In the data rows, the value 128 means zero.
Here are some rows, each followed by its group. Groups can overlap.
vec![131, 108, 113, 148, 083, 127, 136, 156, 120, 147, 079, 150, 133, 118, 118, 108, 099, 160, 140, 148, 099, 151, 151, 124, 126, 150, 129, 131, 107, 093, 110, 112, 127, 091, 143, 149, 194, 104, 094, 188, 110, 096, 142, 116, 137, 131, 144, 130] j
vec![103, 110, 154, 129, 106, 124, 163, 161, 100, 116, 157, 179, 124, 118, 136, 132, 099, 146, 133, 143, 082, 149, 146, 118, 090, 176, 132, 129, 127, 129, 134, 140, 055, 088, 139, 121, 117, 075, 156, 119, 142, 121, 193, 124, 095, 098, 124, 097] h
vec![168, 149, 088, 170, 124, 104, 108, 087, 158, 089, 106, 130, 150, 073, 114, 118, 081, 138, 113, 122, 084, 157, 140, 117, 078, 145, 137, 133, 126, 108, 126, 167, 129, 114, 123, 215, 192, 115, 118, 154, 104, 103, 147, 135, 126, 126, 139, 154] o
vec![157, 103, 118, 089, 109, 128, 197, 152, 176, 169, 151, 135, 136, 126, 166, 184, 127, 085, 161, 112, 138, 100, 124, 060, 163, 148, 105, 137, 134, 117, 133, 124, 156, 124, 102, 098, 190, 191, 109, 167, 078, 155, 196, 145, 176, 130, 144, 166] f
vec![132, 188, 109, 147, 112, 136, 118, 128, 117, 124, 090, 097, 139, 128, 084, 136, 085, 184, 137, 123, 117, 151, 152, 157, 140, 138, 108, 145, 141, 087, 116, 138, 120, 132, 131, 175, 151, 103, 140, 141, 112, 085, 149, 125, 128, 153, 152, 123] j
vec![073, 117, 159, 146, 133, 137, 180, 127, 104, 092, 163, 174, 126, 125, 141, 138, 108, 143, 127, 150, 102, 104, 135, 103, 095, 167, 127, 135, 112, 125, 157, 160, 075, 101, 129, 131, 094, 072, 177, 110, 135, 151, 190, 123, 076, 097, 129, 105] h
vec![120, 119, 122, 138, 135, 146, 111, 120, 118, 116, 113, 115, 108, 139, 112, 127, 119, 134, 147, 159, 134, 132, 112, 124, 117, 121, 146, 125, 144, 143, 124, 125, 126, 120, 120, 138, 122, 115, 145, 123, 140, 128, 110, 132, 110, 161, 103, 153] h
vec![113, 126, 126, 041, 093, 098, 098, 077, 119, 154, 086, 171, 158, 177, 171, 094, 129, 124, 011, 133, 081, 148, 152, 203, 171, 062, 117, 122, 063, 204, 117, 138, 154, 063, 231, 135, 166, 104, 174, 135, 071, 064, 121, 183, 072, 125, 135, 103] o
vec![157, 148, 095, 174, 123, 103, 105, 100, 160, 074, 118, 129, 146, 080, 131, 133, 076, 129, 125, 113, 081, 146, 120, 144, 074, 152, 154, 131, 130, 095, 132, 160, 117, 107, 126, 215, 203, 110, 133, 156, 106, 104, 156, 138, 116, 136, 132, 156] o
vec![123, 134, 117, 114, 117, 159, 109, 139, 111, 140, 106, 144, 125, 129, 142, 107, 111, 114, 158, 152, 148, 140, 139, 144, 122, 106, 128, 138, 125, 120, 085, 088, 138, 105, 138, 142, 160, 132, 092, 165, 131, 087, 110, 113, 111, 141, 121, 147] h
vec![140, 120, 149, 168, 106, 161, 136, 162, 136, 124, 132, 143, 158, 199, 084, 098, 120, 125, 153, 116, 151, 106, 131, 137, 155, 148, 170, 169, 087, 096, 129, 075, 167, 173, 114, 125, 106, 123, 152, 170, 089, 131, 088, 200, 172, 125, 132, 107] n
vec![159, 110, 151, 105, 081, 124, 118, 124, 129, 106, 144, 117, 159, 178, 098, 128, 138, 131, 146, 137, 141, 127, 146, 118, 131, 157, 149, 113, 129, 139, 141, 155, 111, 158, 109, 159, 117, 123, 155, 141, 159, 164, 102, 097, 107, 117, 113, 104] n
vec![176, 156, 090, 188, 185, 107, 055, 156, 175, 085, 106, 160, 104, 043, 130, 087, 163, 166, 127, 119, 131, 114, 094, 136, 150, 136, 082, 112, 156, 075, 092, 116, 114, 168, 143, 120, 091, 141, 104, 094, 169, 097, 147, 135, 174, 126, 133, 165] j
vec![128, 141, 110, 147, 140, 141, 128, 133, 131, 150, 133, 118, 088, 129, 134, 114, 119, 115, 162, 165, 133, 106, 080, 136, 132, 126, 142, 124, 148, 155, 106, 111, 152, 108, 111, 136, 130, 118, 149, 140, 135, 109, 119, 127, 095, 137, 089, 142] f
vec![140, 205, 123, 208, 205, 058, 122, 172, 171, 165, 146, 124, 047, 045, 080, 127, 133, 170, 081, 062, 167, 050, 174, 179, 142, 138, 062, 124, 210, 050, 120, 059, 085, 223, 136, 098, 089, 126, 103, 087, 182, 071, 178, 092, 144, 161, 101, 111] o
vec![074, 120, 179, 131, 133, 129, 178, 116, 094, 075, 160, 161, 098, 140, 136, 128, 094, 173, 131, 137, 102, 109, 153, 149, 083, 175, 134, 148, 133, 160, 142, 155, 053, 128, 128, 164, 099, 090, 163, 121, 154, 152, 171, 125, 055, 089, 122, 092] g
vec![132, 108, 141, 099, 100, 126, 104, 111, 114, 115, 127, 111, 138, 142, 128, 123, 139, 123, 125, 137, 113, 129, 139, 133, 102, 146, 161, 113, 129, 139, 162, 181, 116, 133, 114, 138, 116, 133, 128, 134, 146, 159, 123, 073, 109, 142, 112, 109] n
vec![154, 189, 113, 198, 155, 127, 090, 120, 154, 120, 091, 118, 134, 088, 071, 123, 100, 179, 125, 096, 141, 117, 160, 145, 122, 144, 062, 143, 172, 093, 090, 139, 120, 168, 125, 161, 142, 106, 144, 131, 119, 072, 135, 112, 147, 156, 144, 135] j
vec![130, 131, 062, 130, 122, 074, 109, 158, 131, 121, 113, 135, 124, 114, 188, 068, 189, 121, 073, 169, 067, 133, 091, 119, 164, 053, 094, 127, 039, 123, 157, 131, 145, 135, 193, 135, 091, 149, 119, 053, 138, 162, 115, 166, 149, 088, 125, 091] j
vec![121, 099, 151, 146, 158, 150, 102, 094, 127, 097, 109, 129, 130, 137, 095, 122, 122, 142, 132, 127, 148, 120, 128, 132, 107, 112, 121, 139, 159, 140, 103, 132, 112, 151, 131, 140, 126, 094, 147, 124, 137, 124, 084, 140, 147, 159, 116, 180] f
vec![059, 103, 167, 121, 065, 157, 149, 199, 099, 101, 133, 176, 143, 118, 144, 173, 066, 135, 139, 131, 062, 184, 170, 117, 104, 154, 133, 121, 153, 127, 095, 136, 063, 089, 161, 123, 114, 094, 105, 144, 146, 105, 193, 092, 098, 142, 140, 106] h
vec![156, 119, 115, 118, 133, 126, 193, 110, 150, 140, 174, 159, 134, 135, 166, 152, 114, 105, 136, 137, 104, 107, 118, 079, 137, 142, 128, 146, 096, 099, 153, 152, 124, 114, 123, 105, 165, 139, 152, 141, 095, 151, 187, 131, 131, 127, 118, 132] f
vec![146, 148, 067, 154, 196, 080, 096, 165, 166, 115, 140, 154, 078, 073, 159, 093, 193, 144, 095, 112, 114, 123, 093, 136, 165, 082, 082, 111, 130, 070, 126, 077, 117, 171, 162, 085, 068, 162, 100, 053, 188, 133, 156, 151, 149, 105, 125, 124] j
vec![154, 163, 078, 174, 169, 055, 112, 173, 147, 131, 165, 148, 059, 064, 146, 108, 202, 156, 082, 096, 108, 110, 095, 155, 176, 098, 090, 125, 156, 072, 142, 074, 098, 151, 173, 092, 078, 157, 101, 039, 198, 096, 165, 127, 162, 110, 119, 116] o
vec![157, 136, 146, 144, 087, 149, 118, 139, 147, 125, 159, 123, 152, 158, 113, 131, 136, 120, 170, 136, 167, 087, 139, 141, 142, 174, 148, 101, 119, 141, 108, 115, 115, 162, 082, 141, 106, 122, 164, 144, 128, 170, 090, 149, 138, 104, 100, 118] i
vec![119, 122, 120, 127, 137, 157, 123, 137, 124, 122, 134, 104, 107, 138, 116, 139, 116, 126, 153, 152, 120, 142, 096, 125, 122, 127, 145, 125, 135, 158, 099, 120, 136, 105, 114, 142, 124, 128, 143, 135, 144, 113, 116, 129, 103, 142, 105, 158] h
vec![130, 131, 114, 137, 134, 136, 120, 150, 126, 148, 128, 122, 099, 127, 135, 115, 118, 119, 165, 167, 145, 120, 094, 131, 134, 132, 149, 135, 144, 159, 108, 120, 145, 092, 117, 146, 130, 120, 150, 135, 129, 104, 122, 136, 101, 139, 102, 144] h
vec![036, 099, 138, 049, 184, 202, 193, 078, 139, 150, 168, 181, 190, 064, 245, 255, 151, 054, 090, 005, 191, 144, 145, 121, 220, 033, 025, 122, 112, 194, 155, 122, 138, 139, 157, 075, 175, 255, 055, 102, 134, 186, 130, 142, 221, 114, 255, 173] n
vec![133, 164, 096, 078, 149, 050, 126, 136, 105, 156, 167, 104, 069, 144, 140, 107, 181, 128, 050, 148, 097, 136, 115, 150, 164, 070, 099, 151, 095, 131, 150, 076, 142, 122, 206, 107, 105, 097, 121, 049, 141, 101, 132, 160, 158, 080, 090, 073] o
vec![162, 136, 070, 160, 161, 102, 074, 165, 160, 087, 116, 183, 118, 069, 162, 087, 195, 163, 106, 131, 116, 162, 068, 150, 158, 092, 103, 125, 125, 075, 135, 102, 119, 133, 172, 107, 084, 170, 126, 059, 176, 122, 137, 130, 168, 119, 144, 140] j
vec![132, 058, 166, 127, 152, 123, 113, 103, 101, 121, 103, 087, 181, 108, 096, 138, 160, 060, 109, 097, 146, 133, 125, 106, 078, 123, 195, 135, 118, 164, 185, 160, 151, 104, 107, 065, 098, 121, 104, 141, 068, 131, 093, 110, 167, 135, 156, 095] i
vec![061, 102, 166, 086, 198, 210, 153, 066, 116, 145, 132, 117, 165, 106, 163, 213, 119, 095, 098, 065, 168, 133, 111, 142, 170, 063, 115, 121, 085, 178, 094, 104, 141, 142, 149, 078, 136, 190, 084, 166, 134, 132, 103, 117, 154, 162, 193, 161] i
vec![164, 135, 138, 116, 091, 140, 119, 133, 125, 107, 133, 126, 157, 173, 099, 132, 135, 135, 148, 138, 142, 130, 136, 123, 146, 148, 148, 118, 120, 135, 128, 130, 113, 152, 112, 157, 116, 122, 154, 154, 154, 150, 110, 108, 100, 118, 115, 112] n
vec![148, 095, 210, 181, 101, 118, 175, 087, 141, 116, 199, 106, 180, 188, 093, 101, 150, 141, 164, 107, 191, 084, 155, 172, 086, 170, 179, 156, 116, 145, 161, 130, 107, 214, 063, 119, 162, 160, 163, 192, 104, 215, 029, 151, 120, 127, 078, 108] n
vec![114, 123, 119, 100, 130, 134, 101, 118, 097, 137, 106, 123, 100, 135, 124, 103, 129, 153, 152, 165, 168, 160, 118, 139, 123, 128, 120, 106, 156, 142, 112, 123, 133, 128, 120, 130, 139, 088, 134, 123, 152, 127, 087, 136, 106, 163, 127, 167] h
vec![091, 142, 138, 143, 149, 165, 126, 108, 116, 138, 127, 123, 094, 112, 130, 150, 089, 134, 132, 137, 135, 118, 107, 155, 150, 108, 150, 115, 148, 158, 098, 107, 130, 114, 130, 108, 121, 134, 120, 163, 163, 093, 108, 127, 098, 165, 126, 127] g
vec![103, 081, 151, 121, 113, 135, 170, 137, 096, 108, 142, 160, 121, 109, 134, 128, 068, 133, 142, 171, 074, 189, 158, 066, 087, 139, 120, 130, 118, 113, 127, 132, 092, 104, 151, 131, 131, 101, 098, 122, 156, 116, 159, 092, 116, 124, 138, 110] g
vec![079, 119, 158, 129, 136, 138, 179, 117, 126, 103, 138, 145, 099, 132, 137, 140, 115, 132, 137, 131, 116, 115, 145, 111, 098, 162, 130, 133, 141, 128, 162, 140, 082, 140, 119, 139, 104, 109, 168, 113, 130, 154, 193, 111, 077, 097, 136, 099] g
vec![121, 099, 137, 130, 146, 140, 101, 098, 109, 117, 107, 118, 119, 133, 095, 104, 131, 142, 152, 157, 151, 139, 111, 135, 106, 114, 119, 120, 162, 139, 109, 132, 140, 147, 123, 120, 132, 098, 128, 127, 144, 140, 098, 121, 145, 162, 108, 173] f
vec![070, 104, 193, 123, 034, 160, 140, 249, 124, 155, 136, 169, 145, 120, 166, 168, 041, 150, 152, 145, 064, 202, 181, 115, 076, 135, 137, 161, 122, 103, 023, 129, 091, 032, 160, 085, 172, 133, 015, 166, 100, 065, 153, 087, 120, 137, 113, 132] f
vec![105, 128, 119, 111, 132, 137, 174, 132, 134, 119, 146, 155, 109, 131, 150, 141, 118, 125, 138, 142, 122, 122, 143, 108, 115, 151, 123, 141, 123, 129, 152, 131, 116, 132, 113, 135, 127, 142, 146, 125, 121, 154, 178, 124, 118, 120, 133, 127] h
vec![052, 070, 148, 033, 171, 212, 185, 074, 134, 144, 165, 157, 182, 086, 230, 255, 133, 037, 095, 007, 165, 142, 125, 083, 221, 026, 033, 104, 090, 200, 135, 137, 147, 171, 155, 077, 166, 255, 035, 120, 117, 170, 133, 137, 239, 128, 234, 194] n
vec![113, 117, 126, 116, 140, 139, 102, 111, 102, 115, 113, 114, 111, 139, 113, 125, 124, 142, 144, 157, 147, 141, 124, 121, 118, 128, 141, 108, 137, 141, 129, 130, 116, 127, 121, 135, 119, 102, 138, 121, 151, 131, 104, 134, 109, 163, 118, 150] h
vec![104, 110, 123, 103, 137, 124, 099, 113, 107, 139, 102, 117, 110, 143, 120, 107, 124, 140, 155, 177, 168, 141, 130, 131, 110, 126, 126, 106, 156, 133, 110, 120, 128, 137, 125, 128, 131, 096, 127, 125, 137, 141, 090, 133, 115, 179, 118, 169] h
vec![087, 157, 137, 091, 145, 101, 119, 070, 089, 166, 107, 143, 104, 137, 138, 113, 105, 123, 018, 150, 098, 113, 121, 215, 192, 049, 150, 116, 117, 188, 124, 100, 146, 082, 218, 106, 153, 084, 127, 149, 083, 061, 154, 175, 082, 153, 110, 063] o
vec![132, 109, 153, 089, 089, 113, 107, 111, 110, 122, 101, 118, 150, 136, 120, 130, 152, 082, 122, 110, 104, 127, 158, 104, 103, 148, 139, 090, 142, 151, 166, 173, 151, 105, 087, 116, 108, 124, 116, 108, 111, 147, 113, 079, 117, 102, 135, 106] i
vec![129, 129, 133, 089, 091, 130, 111, 139, 120, 145, 137, 144, 137, 149, 128, 123, 126, 147, 135, 148, 147, 133, 144, 100, 143, 159, 116, 112, 119, 140, 109, 161, 164, 139, 111, 151, 101, 136, 138, 119, 164, 141, 127, 091, 125, 123, 138, 136] i
vec![131, 116, 143, 171, 170, 160, 129, 096, 142, 101, 127, 123, 114, 125, 097, 115, 134, 150, 142, 123, 142, 123, 116, 137, 113, 105, 110, 132, 180, 150, 080, 120, 129, 125, 119, 121, 134, 113, 139, 138, 144, 115, 097, 136, 140, 137, 111, 190] f
vec![121, 124, 123, 096, 133, 145, 095, 141, 111, 143, 113, 138, 129, 135, 119, 121, 118, 144, 139, 154, 149, 143, 156, 106, 137, 134, 121, 125, 123, 142, 114, 136, 152, 111, 123, 134, 137, 126, 123, 114, 158, 130, 123, 121, 102, 153, 115, 140] g
vec![152, 146, 062, 153, 168, 097, 070, 176, 161, 084, 119, 195, 117, 073, 165, 099, 206, 144, 095, 134, 113, 145, 074, 141, 152, 074, 088, 127, 094, 079, 133, 102, 124, 146, 167, 098, 080, 166, 109, 056, 173, 129, 145, 149, 160, 115, 133, 132] j
vec![160, 132, 136, 122, 093, 142, 111, 142, 137, 127, 141, 124, 151, 160, 104, 124, 138, 135, 155, 144, 163, 122, 140, 117, 152, 167, 151, 118, 128, 134, 113, 143, 124, 165, 099, 156, 096, 118, 142, 148, 151, 158, 106, 117, 127, 092, 126, 123] i
vec![144, 133, 159, 180, 096, 163, 137, 159, 152, 142, 130, 127, 166, 205, 109, 111, 115, 117, 135, 110, 135, 081, 131, 145, 153, 156, 150, 149, 079, 099, 108, 074, 163, 171, 100, 121, 090, 136, 130, 152, 083, 150, 082, 209, 163, 103, 113, 109] n
vec![159, 141, 131, 120, 144, 134, 181, 125, 183, 143, 156, 098, 153, 134, 134, 141, 097, 116, 162, 107, 135, 111, 112, 070, 149, 136, 116, 155, 140, 112, 101, 157, 169, 110, 106, 107, 189, 166, 129, 157, 073, 152, 151, 198, 159, 106, 131, 174] f
vec![167, 111, 099, 105, 114, 131, 192, 143, 183, 170, 165, 129, 147, 128, 182, 147, 121, 089, 157, 128, 147, 094, 120, 059, 156, 140, 115, 142, 109, 113, 116, 154, 171, 107, 114, 084, 188, 180, 114, 158, 073, 168, 173, 162, 162, 101, 127, 176] f
vec![141, 054, 187, 112, 128, 104, 117, 073, 090, 111, 078, 079, 195, 108, 102, 121, 204, 025, 102, 069, 123, 144, 142, 114, 062, 131, 207, 099, 142, 175, 221, 203, 147, 107, 068, 039, 088, 126, 077, 125, 048, 158, 075, 090, 145, 097, 158, 082] i
vec![132, 117, 103, 095, 129, 127, 206, 120, 150, 136, 177, 170, 122, 125, 170, 150, 128, 109, 136, 129, 120, 100, 130, 096, 130, 149, 114, 138, 112, 132, 168, 146, 127, 130, 111, 108, 143, 160, 153, 123, 105, 169, 210, 131, 117, 108, 133, 132] h
vec![141, 178, 096, 146, 123, 117, 116, 099, 137, 110, 101, 099, 136, 098, 105, 126, 067, 166, 124, 124, 103, 125, 150, 149, 091, 145, 113, 145, 121, 101, 127, 147, 117, 124, 119, 198, 164, 114, 140, 147, 107, 099, 149, 124, 107, 148, 136, 138] o
vec![119, 153, 103, 109, 135, 055, 119, 130, 105, 163, 155, 107, 078, 146, 149, 106, 166, 113, 044, 165, 097, 097, 121, 152, 163, 079, 112, 129, 083, 172, 151, 106, 156, 114, 200, 129, 118, 089, 125, 075, 117, 108, 136, 173, 137, 068, 085, 067] o
vec![143, 115, 142, 147, 173, 157, 170, 099, 137, 105, 176, 134, 097, 153, 116, 140, 147, 163, 134, 114, 117, 137, 096, 114, 099, 126, 103, 133, 131, 114, 127, 101, 123, 118, 134, 132, 131, 100, 155, 126, 160, 107, 107, 103, 144, 127, 100, 144] f
vec![127, 139, 126, 092, 119, 137, 099, 138, 109, 143, 123, 133, 131, 138, 120, 129, 124, 140, 137, 144, 148, 141, 138, 114, 133, 136, 120, 132, 129, 142, 107, 138, 154, 122, 114, 140, 125, 115, 127, 134, 155, 133, 111, 110, 114, 141, 128, 150] g
vec![112, 124, 114, 107, 126, 133, 195, 125, 144, 130, 164, 167, 109, 131, 165, 138, 120, 125, 139, 137, 124, 109, 137, 103, 118, 151, 116, 141, 120, 129, 162, 139, 113, 133, 114, 122, 132, 152, 151, 115, 112, 158, 203, 122, 106, 110, 130, 130] h
vec![131, 140, 123, 119, 141, 121, 149, 117, 161, 165, 124, 128, 128, 143, 131, 139, 128, 119, 159, 144, 138, 112, 116, 094, 125, 132, 126, 136, 133, 136, 085, 115, 137, 132, 120, 115, 168, 151, 118, 165, 097, 128, 145, 152, 143, 150, 107, 164] f
vec![119, 120, 155, 174, 181, 145, 178, 098, 151, 127, 169, 118, 074, 120, 098, 124, 135, 161, 144, 119, 120, 106, 100, 133, 110, 120, 113, 126, 186, 133, 087, 093, 129, 133, 116, 124, 129, 115, 147, 126, 155, 123, 124, 109, 132, 125, 089, 152] f
vec![090, 128, 173, 135, 118, 151, 162, 135, 118, 095, 175, 136, 113, 137, 140, 141, 109, 148, 144, 145, 145, 112, 158, 140, 086, 162, 142, 133, 119, 150, 097, 132, 082, 143, 120, 148, 121, 121, 154, 129, 153, 159, 147, 129, 087, 120, 104, 092] g
vec![137, 133, 137, 088, 093, 134, 111, 126, 121, 104, 110, 135, 126, 173, 104, 113, 145, 143, 139, 151, 128, 150, 114, 115, 145, 145, 147, 128, 141, 130, 143, 142, 129, 145, 132, 153, 116, 125, 155, 149, 160, 130, 125, 098, 086, 131, 143, 113] n
vec![134, 158, 133, 145, 120, 150, 126, 137, 115, 114, 117, 120, 133, 159, 074, 120, 101, 171, 153, 127, 150, 157, 132, 140, 147, 138, 127, 135, 124, 097, 123, 108, 140, 141, 143, 155, 144, 128, 153, 149, 101, 081, 134, 163, 145, 144, 142, 118] j
Which group is nearest to each row below, going by the average distance to the group's rows?
vec![123, 117, 099, 162, 141, 115, 101, 133, 132, 098, 108, 116, 158, 133, 190, 083, 153, 141, 113, 130, 065, 173, 077, 152, 115, 087, 119, 127, 095, 117, 125, 177, 142, 132, 171, 142, 117, 162, 103, 081, 128, 173, 097, 146, 118, 087, 126, 121]: j
vec![147, 237, 097, 170, 148, 100, 087, 106, 158, 121, 110, 077, 164, 073, 092, 125, 066, 138, 147, 080, 102, 114, 135, 165, 081, 153, 085, 146, 154, 060, 102, 132, 093, 174, 115, 211, 174, 112, 156, 139, 114, 080, 153, 098, 117, 185, 164, 149]: j
Which group is nearest to each row below, going by the distance to the centre of the group?
vec![135, 118, 068, 152, 134, 108, 066, 165, 148, 070, 087, 154, 155, 113, 179, 100, 169, 138, 110, 150, 074, 191, 069, 133, 137, 081, 106, 125, 085, 099, 148, 155, 141, 114, 183, 153, 108, 170, 127, 069, 158, 140, 108, 174, 154, 102, 155, 130]: j
vec![075, 131, 078, 115, 152, 140, 182, 141, 158, 143, 155, 142, 194, 099, 235, 252, 170, 046, 110, 023, 117, 142, 066, 166, 215, 036, 064, 144, 125, 160, 237, 125, 150, 138, 171, 099, 207, 255, 132, 101, 098, 227, 129, 172, 190, 165, 216, 110]: n
vec![153, 100, 120, 128, 109, 138, 191, 162, 172, 167, 163, 127, 135, 116, 179, 164, 100, 099, 163, 136, 128, 093, 113, 073, 148, 147, 120, 136, 118, 113, 120, 156, 149, 083, 116, 083, 190, 147, 133, 153, 075, 153, 180, 170, 136, 124, 127, 159]: f
Which group is second nearest to each row below, going by the distance to the centre of the group?
vec![142, 099, 129, 121, 109, 123, 100, 114, 116, 134, 104, 104, 132, 116, 121, 134, 155, 077, 134, 123, 119, 124, 122, 105, 108, 124, 153, 120, 130, 140, 161, 139, 134, 092, 090, 112, 100, 102, 124, 122, 101, 117, 104, 116, 120, 101, 136, 114]: h
vec![131, 115, 121, 085, 110, 131, 105, 135, 101, 138, 116, 128, 154, 139, 128, 127, 123, 119, 135, 124, 119, 133, 154, 102, 106, 136, 130, 121, 117, 139, 135, 125, 153, 089, 116, 145, 131, 118, 134, 117, 125, 117, 117, 085, 120, 121, 101, 138]: i
vec![138, 185, 114, 207, 203, 083, 116, 167, 174, 131, 135, 147, 080, 031, 106, 124, 131, 166, 109, 075, 162, 067, 141, 174, 148, 137, 084, 106, 191, 049, 115, 077, 082, 195, 129, 104, 098, 135, 114, 100, 190, 096, 170, 081, 142, 165, 123, 134]: o
vec![115, 124, 080, 114, 118, 085, 109, 112, 112, 161, 097, 132, 132, 152, 177, 090, 163, 113, 035, 169, 067, 122, 117, 172, 148, 060, 111, 135, 053, 194, 169, 138, 155, 088, 219, 144, 132, 112, 164, 101, 093, 104, 107, 164, 114, 093, 123, 076]: j
vec![122, 139, 110, 160, 142, 137, 127, 138, 127, 161, 127, 116, 075, 116, 138, 117, 108, 113, 158, 167, 140, 099, 082, 139, 144, 124, 152, 125, 159, 162, 099, 114, 136, 098, 115, 138, 127, 122, 141, 139, 136, 102, 122, 132, 086, 140, 090, 135]: f
vec![175, 107, 105, 098, 118, 127, 190, 133, 181, 154, 157, 123, 153, 132, 163, 162, 115, 080, 150, 120, 137, 090, 117, 059, 148, 133, 118, 131, 105, 113, 131, 143, 162, 117, 109, 105, 182, 182, 113, 159, 077, 167, 171, 143, 177, 131, 131, 173]: n
Which group is second nearest to each row below, going by the average distance to the group's rows?
vec![136, 107, 156, 141, 096, 151, 143, 108, 126, 085, 157, 139, 143, 160, 118, 120, 115, 143, 159, 139, 136, 104, 149, 134, 123, 168, 157, 129, 137, 159, 105, 136, 072, 154, 112, 140, 124, 107, 163, 144, 147, 171, 107, 146, 094, 107, 094, 109]: h
vec![151, 175, 099, 170, 209, 051, 134, 171, 153, 153, 169, 141, 041, 067, 132, 113, 187, 163, 068, 077, 131, 098, 132, 166, 166, 091, 075, 128, 174, 052, 136, 024, 101, 191, 165, 078, 073, 146, 081, 041, 190, 091, 160, 137, 161, 098, 098, 110]: o
vec![151, 108, 191, 172, 096, 118, 157, 098, 144, 120, 157, 102, 176, 174, 093, 106, 166, 119, 161, 106, 176, 091, 148, 157, 095, 172, 173, 130, 133, 145, 161, 137, 112, 188, 055, 106, 138, 137, 157, 172, 105, 208, 047, 140, 120, 093, 100, 102]: n
Which group is nearest to each row below, going by the distance to the group's nearest row?
vec![126, 116, 072, 108, 117, 077, 102, 139, 130, 148, 113, 111, 143, 160, 194, 064, 171, 120, 076, 152, 075, 160, 094, 145, 128, 062, 085, 136, 054, 132, 166, 151, 159, 119, 207, 128, 094, 162, 136, 057, 132, 165, 092, 163, 132, 072, 106, 098]: j
vec![132, 131, 153, 149, 153, 130, 105, 103, 129, 111, 113, 099, 147, 138, 072, 110, 096, 144, 137, 145, 113, 138, 112, 118, 105, 112, 121, 140, 155, 125, 103, 141, 124, 124, 123, 136, 143, 122, 142, 154, 116, 121, 104, 148, 141, 176, 109, 145]: f
vec![119, 102, 161, 106, 052, 150, 159, 222, 146, 171, 137, 162, 149, 118, 178, 150, 073, 134, 168, 126, 091, 148, 153, 101, 122, 145, 112, 146, 134, 103, 065, 124, 128, 033, 134, 085, 213, 156, 058, 151, 083, 104, 149, 132, 129, 160, 113, 166]: f
vec![146, 122, 149, 167, 096, 151, 162, 155, 124, 158, 136, 123, 162, 212, 086, 096, 111, 123, 147, 106, 148, 094, 132, 135, 165, 154, 173, 171, 080, 097, 123, 069, 153, 169, 111, 128, 101, 137, 138, 148, 069, 123, 085, 210, 177, 112, 118, 104]: n
vec![119, 114, 142, 097, 093, 116, 117, 106, 117, 112, 125, 116, 132, 150, 132, 112, 139, 124, 126, 135, 110, 130, 133, 138, 104, 150, 159, 110, 140, 141, 164, 185, 123, 129, 107, 127, 126, 138, 134, 137, 148, 163, 115, 081, 104, 142, 118, 112]: n
vec![126, 140, 130, 085, 116, 136, 099, 136, 103, 144, 126, 131, 136, 142, 121, 134, 116, 128, 141, 137, 136, 129, 144, 114, 130, 140, 111, 129, 119, 145, 116, 133, 148, 108, 125, 148, 130, 118, 151, 130, 143, 123, 116, 107, 109, 147, 112, 136]: g
vec![128, 081, 157, 150, 144, 123, 112, 117, 105, 132, 075, 108, 151, 127, 100, 113, 167, 071, 126, 111, 116, 146, 114, 105, 093, 121, 183, 110, 133, 158, 166, 151, 138, 101, 096, 074, 090, 122, 105, 117, 094, 120, 105, 120, 116, 130, 172, 099]: i
